In the data rows, the value 500 means zero.
Some points:
[600 686 544 466 414 641 656 526 468 519 429 411 449 483 560 555 479 649 611
 474 546 509 414 412 406 480 379 458 469 698 459 303 487 567 392 508 406 611
 449 538 600 423 567 572 624 414 476 573]
[567 465 530 414 504 512 428 529 543 521 678 474 577 429 423 482 373 536 656
 524 516 426 375 501 380 550 614 443 506 535 383 488 467 516 488 510 599 600
 469 373 379 589 401 466 373 635 461 816]
[620 499 533 441 470 341 551 437 310 590 613 610 574 535 254 531 549 563 463
 621 455 445 570 450 400 575 514 507 487 477 619 501 626 455 498 468 351 437
 293 479 614 441 567 295 474 589 525 511]
[475 568 602 478 456 496 625 396 509 678 455 591 526 483 429 546 550 451 671
 429 377 590 520 570 463 462 529 406 539 454 688 542 455 457 635 512 593 571
 483 525 282 475 536 453 523 295 412 518]
[364 503 531 567 427 470 638 531 465 404 552 499 582 520 479 467 504 526 445
 581 513 502 475 508 472 509 480 164 457 496 520 554 454 536 412 260 509 398
 574 449 523 686 658 580 478 507 470 438]
[417 385 506 603 569 610 468 624 539 545 430 667 744 427 370 455 472 522 461
 508 437 280 462 503 487 501 318 490 564 533 387 563 624 558 521 562 451 517
 499 555 422 406 525 599 560 491 345 432]
[349 389 622 561 724 617 484 509 370 500 559 668 485 460 556 493 418 556 501
 506 477 666 382 529 512 449 593 698 516 575 634 355 494 351 389 475 489 472
 578 379 519 474 603 499 486 577 453 518]
[567 507 660 486 385 570 525 485 465 453 583 515 616 587 554 588 555 439 392
 571 583 540 487 534 520 632 366 693 266 388 467 524 395 604 497 582 568 574
 640 529 521 544 623 347 489 533 404 517]
[775 458 600 576 525 565 491 521 442 495 529 415 370 489 536 539 475 526 471
 473 590 384 491 423 509 487 466 532 594 318 597 479 513 525 318 476 463 297
 442 477 289 592 383 577 500 456 415 431]
[536 452 413 449 533 543 539 424 527 414 435 472 553 693 478 484 647 521 524
 430 431 482 317 552 554 654 600 525 805 440 425 528 452 543 373 491 536 536
 474 537 447 395 705 524 422 478 620 465]
[403 442 503 468 487 557 548 475 552 606 566 452 428 609 408 446 533 494 409
 427 733 490 447 425 452 479 496 365 458 408 418 522 394 376 574 601 349 539
 535 370 404 300 467 457 556 573 604 452]
[561 489 404 575 513 410 507 593 578 652 445 512 540 556 443 601 490 495 636
 552 560 675 521 466 544 636 475 507 232 566 483 474 528 480 390 588 629 390
 426 433 432 395 549 700 399 540 584 462]
[589 666 470 413 577 605 366 666 528 560 599 563 575 581 580 613 581 396 485
 501 486 459 609 486 492 206 509 477 540 621 509 420 411 583 540 431 485 412
 549 427 397 478 613 411 417 538 600 379]
[438 493 368 561 408 655 497 544 598 439 559 562 397 571 444 605 378 436 607
 410 514 548 532 489 329 607 506 532 554 487 600 423 575 546 664 627 392 445
 493 578 556 719 523 528 484 606 481 397]
[453 372 400 395 311 515 285 520 470 474 521 529 572 404 632 420 469 658 442
 527 487 667 602 365 403 588 569 507 508 529 443 560 553 576 481 466 490 555
 425 391 396 473 534 388 582 342 509 418]
[519 540 601 726 451 422 381 491 435 612 422 371 511 532 533 553 520 433 306
 625 525 381 348 491 387 494 666 453 528 687 549 502 565 425 567 641 639 617
 484 531 489 597 539 484 522 513 537 429]
[536 528 382 581 559 450 545 572 463 542 434 549 529 406 531 500 613 409 542
 412 556 415 552 531 406 509 560 554 440 349 346 422 598 378 402 497 382 687
 539 466 555 626 495 418 271 272 523 490]
[478 565 431 580 613 325 413 568 528 364 585 461 365 346 236 541 569 515 527
 490 572 535 548 549 548 511 475 528 545 563 547 578 447 611 391 614 423 494
 652 496 496 494 588 438 698 405 489 601]
[628 359 448 321 500 547 596 501 591 447 450 642 458 386 569 352 518 293 421
 473 440 466 390 585 527 418 460 413 431 498 596 548 452 522 399 705 562 454
 376 389 587 601 493 491 619 489 558 507]
[429 515 487 401 549 611 514 441 607 510 272 565 266 556 326 532 436 737 349
 649 577 434 632 577 432 455 486 601 465 506 492 539 446 534 493 456 653 604
 454 466 443 586 533 474 400 500 525 506]
[498 496 429 503 468 485 460 534 581 482 522 511 426 761 495 470 572 409 454
 522 306 465 392 476 363 417 515 647 374 501 505 649 550 465 415 335 413 488
 547 555 487 462 363 571 641 502 473 586]
[567 529 571 435 416 392 407 796 506 521 492 585 416 425 501 512 437 562 465
 488 492 602 419 542 439 469 550 389 599 239 454 551 402 406 521 522 616 552
 541 656 699 354 498 527 492 549 413 431]
[558 406 531 565 512 465 536 413 524 433 541 606 351 604 586 543 496 490 527
 485 490 558 486 461 638 376 445 362 513 469 527 445 896 679 473 480 586 667
 672 481 500 433 463 492 498 610 579 511]
[620 366 497 418 543 464 583 501 484 417 336 337 535 443 583 440 502 414 525
 515 627 525 663 523 360 488 451 522 607 566 495 612 561 374 609 497 437 433
 598 516 478 412 630 489 426 627 410 657]
[523 488 474 489 546 460 474 434 372 333 390 474 597 681 451 510 390 457 379
 436 530 643 516 676 447 453 638 432 488 457 363 323 499 591 552 550 484 391
 454 455 525 447 360 532 524 394 321 534]
[617 519 562 599 544 484 520 519 573 468 386 569 720 465 488 529 511 580 482
 376 570 499 560 448 480 544 592 595 486 417 562 452 466 461 584 318 583 519
 511 516 523 580 500 542 757 561 742 573]
[492 554 255 470 436 371 623 422 529 499 705 448 494 376 589 685 461 572 419
 525 463 404 523 609 532 456 513 603 537 473 431 480 532 385 573 511 606 513
 449 442 463 430 603 610 598 518 391 485]
[546 551 445 588 505 706 535 533 534 491 496 499 467 495 552 427 478 446 545
 948 404 553 583 484 676 482 644 438 548 358 414 509 532 449 509 574 421 395
 517 588 512 486 495 493 569 433 591 625]
[577 511 509 677 707 381 508 431 574 427 563 521 467 547 712 278 605 644 631
 614 483 509 482 494 430 475 450 484 473 477 543 599 346 626 673 568 445 483
 453 451 569 479 442 597 452 469 461 410]
[424 460 406 575 568 503 466 318 474 613 441 631 429 390 620 654 500 458 410
 457 561 507 344 396 550 466 498 457 516 525 493 567 384 654 528 426 397 381
 452 642 587 512 499 505 420 495 489 661]
[490 601 476 438 483 419 568 441 481 512 601 488 612 451 445 213 452 565 412
 449 562 577 519 497 574 417 555 569 469 521 448 378 515 501 471 613 485 498
 493 833 329 556 503 520 464 593 521 458]
[492 481 322 504 517 556 442 552 000 543 440 516 350 545 518 373 545 487 578
 463 430 418 511 460 552 534 386 472 483 468 487 515 425 536 575 532 644 452
 631 510 474 541 461 568 559 546 578 534]
[493 414 475 547 288 481 497 540 630 561 432 526 382 478 436 400 731 480 527
 502 481 433 446 446 720 507 538 544 540 619 492 258 466 563 628 386 539 353
 551 432 578 507 400 462 460 494 373 540]
[431 604 484 519 525 701 468 450 543 536 616 359 522 452 474 384 501 516 507
 359 582 473 492 454 463 460 492 534 462 480 599 619 689 490 487 469 730 327
 504 561 669 364 510 445 404 367 516 537]
[613 513 465 535 427 524 543 547 456 490 532 636 537 610 615 513 394 635 474
 371 538 438 581 632 702 587 608 429 481 742 500 744 456 362 482 522 416 504
 565 540 526 505 352 452 462 460 503 500]
[594 626 468 470 662 564 507 412 582 631 472 390 538 419 428 540 443 564 290
 460 243 589 511 394 531 632 391 398 509 496 436 448 483 443 477 492 484 508
 633 400 537 517 430 437 481 568 453 439]
[445 364 529 561 571 439 559 546 513 634 562 327 456 621 474 508 307 344 561
 508 524 600 515 366 611 437 383 587 599 568 404 522 420 506 497 352 533 616
 350 527 567 616 513 403 582 427 482 425]
[491 576 553 399 399 550 426 429 431 481 571 509 604 447 381 505 527 363 398
 548 573 570 585 466 576 529 477 547 631 497 617 542 463 486 514 473 423 704
 485 403 576 483 400 917 387 475 551 539]
[462 335 560 533 441 556 554 332 433 377 480 422 612 374 392 696 654 564 653
 545 435 580 522 505 443 329 507 503 479 559 424 552 425 398 407 547 549 502
 500 551 534 483 303 465 460 600 546 315]
[430 612 642 560 391 454 326 407 531 516 495 531 415 472 524 440 526 468 515
 451 455 593 510 765 459 513 243 510 557 524 372 448 549 413 470 446 457 433
 381 517 450 530 542 480 470 545 657 542]
[252 524 588 559 503 460 596 736 482 404 483 417 501 541 640 553 589 555 396
 387 375 472 613 395 584 460 499 458 505 442 580 479 509 539 450 614 464 506
 316 479 459 488 453 489 427 550 503 705]
[409 571 459 508 452 449 297 362 548 617 368 433 583 485 548 441 400 457 664
 487 518 390 596 565 577 497 573 491 456 375 618 494 480 565 318 494 441 593
 485 446 557 443 543 461 562 682 345 415]
[356 600 552 398 542 449 706 566 466 509 521 481 484 370 574 498 437 346 516
 605 536 436 532 598 382 714 554 580 564 531 479 504 519 636 468 413 549 511
 540 490 452 357 271 419 507 568 608 373]
[531 613 465 457 539 567 433 556 449 291 412 421 501 403 448 512 453 507 550
 515 554 480 261 517 680 455 496 504 352 426 528 568 577 469 719 369 406 549
 370 442 453 488 524 440 480 509 530 435]
[495 327 584 409 580 517 373 416 553 342 591 495 390 492 525 541 470 445 516
 494 417 300 616 431 502 616 527 368 337 547 551 311 410 388 533 446 518 554
 482 735 483 406 553 540 495 437 542 463]
[407 464 614 312 506 330 461 508 532 554 435 437 567 603 492 583 372 575 598
 540 453 374 392 448 545 458 428 563 522 493 529 442 530 488 562 634 432 328
 682 470 592 562 494 514 458 340 652 510]
There is one direction along which these points spread out most. Take the direction at right angles to it along which they spread out most. Go by this last direction. How far along it is each point below, from 0 to 99? 50 is the average, and the first point above lies past it. One standard deviation of the points above along it is 16.
[577 511 509 677 707 381 508 431 574 427 563 521 467 547 712 278 605 644 631
 614 483 509 482 494 430 475 450 484 473 477 543 599 346 626 673 568 445 483
 453 451 569 479 442 597 452 469 461 410] -> 29
[546 551 445 588 505 706 535 533 534 491 496 499 467 495 552 427 478 446 545
 948 404 553 583 484 676 482 644 438 548 358 414 509 532 449 509 574 421 395
 517 588 512 486 495 493 569 433 591 625] -> 24
[628 359 448 321 500 547 596 501 591 447 450 642 458 386 569 352 518 293 421
 473 440 466 390 585 527 418 460 413 431 498 596 548 452 522 399 705 562 454
 376 389 587 601 493 491 619 489 558 507] -> 33
[617 519 562 599 544 484 520 519 573 468 386 569 720 465 488 529 511 580 482
 376 570 499 560 448 480 544 592 595 486 417 562 452 466 461 584 318 583 519
 511 516 523 580 500 542 757 561 742 573] -> 55
[453 372 400 395 311 515 285 520 470 474 521 529 572 404 632 420 469 658 442
 527 487 667 602 365 403 588 569 507 508 529 443 560 553 576 481 466 490 555
 425 391 396 473 534 388 582 342 509 418] -> 37
[600 686 544 466 414 641 656 526 468 519 429 411 449 483 560 555 479 649 611
 474 546 509 414 412 406 480 379 458 469 698 459 303 487 567 392 508 406 611
 449 538 600 423 567 572 624 414 476 573] -> 76
[478 565 431 580 613 325 413 568 528 364 585 461 365 346 236 541 569 515 527
 490 572 535 548 549 548 511 475 528 545 563 547 578 447 611 391 614 423 494
 652 496 496 494 588 438 698 405 489 601] -> 48
[252 524 588 559 503 460 596 736 482 404 483 417 501 541 640 553 589 555 396
 387 375 472 613 395 584 460 499 458 505 442 580 479 509 539 450 614 464 506
 316 479 459 488 453 489 427 550 503 705] -> 48
[430 612 642 560 391 454 326 407 531 516 495 531 415 472 524 440 526 468 515
 451 455 593 510 765 459 513 243 510 557 524 372 448 549 413 470 446 457 433
 381 517 450 530 542 480 470 545 657 542] -> 64
[523 488 474 489 546 460 474 434 372 333 390 474 597 681 451 510 390 457 379
 436 530 643 516 676 447 453 638 432 488 457 363 323 499 591 552 550 484 391
 454 455 525 447 360 532 524 394 321 534] -> 28
[589 666 470 413 577 605 366 666 528 560 599 563 575 581 580 613 581 396 485
 501 486 459 609 486 492 206 509 477 540 621 509 420 411 583 540 431 485 412
 549 427 397 478 613 411 417 538 600 379] -> 72
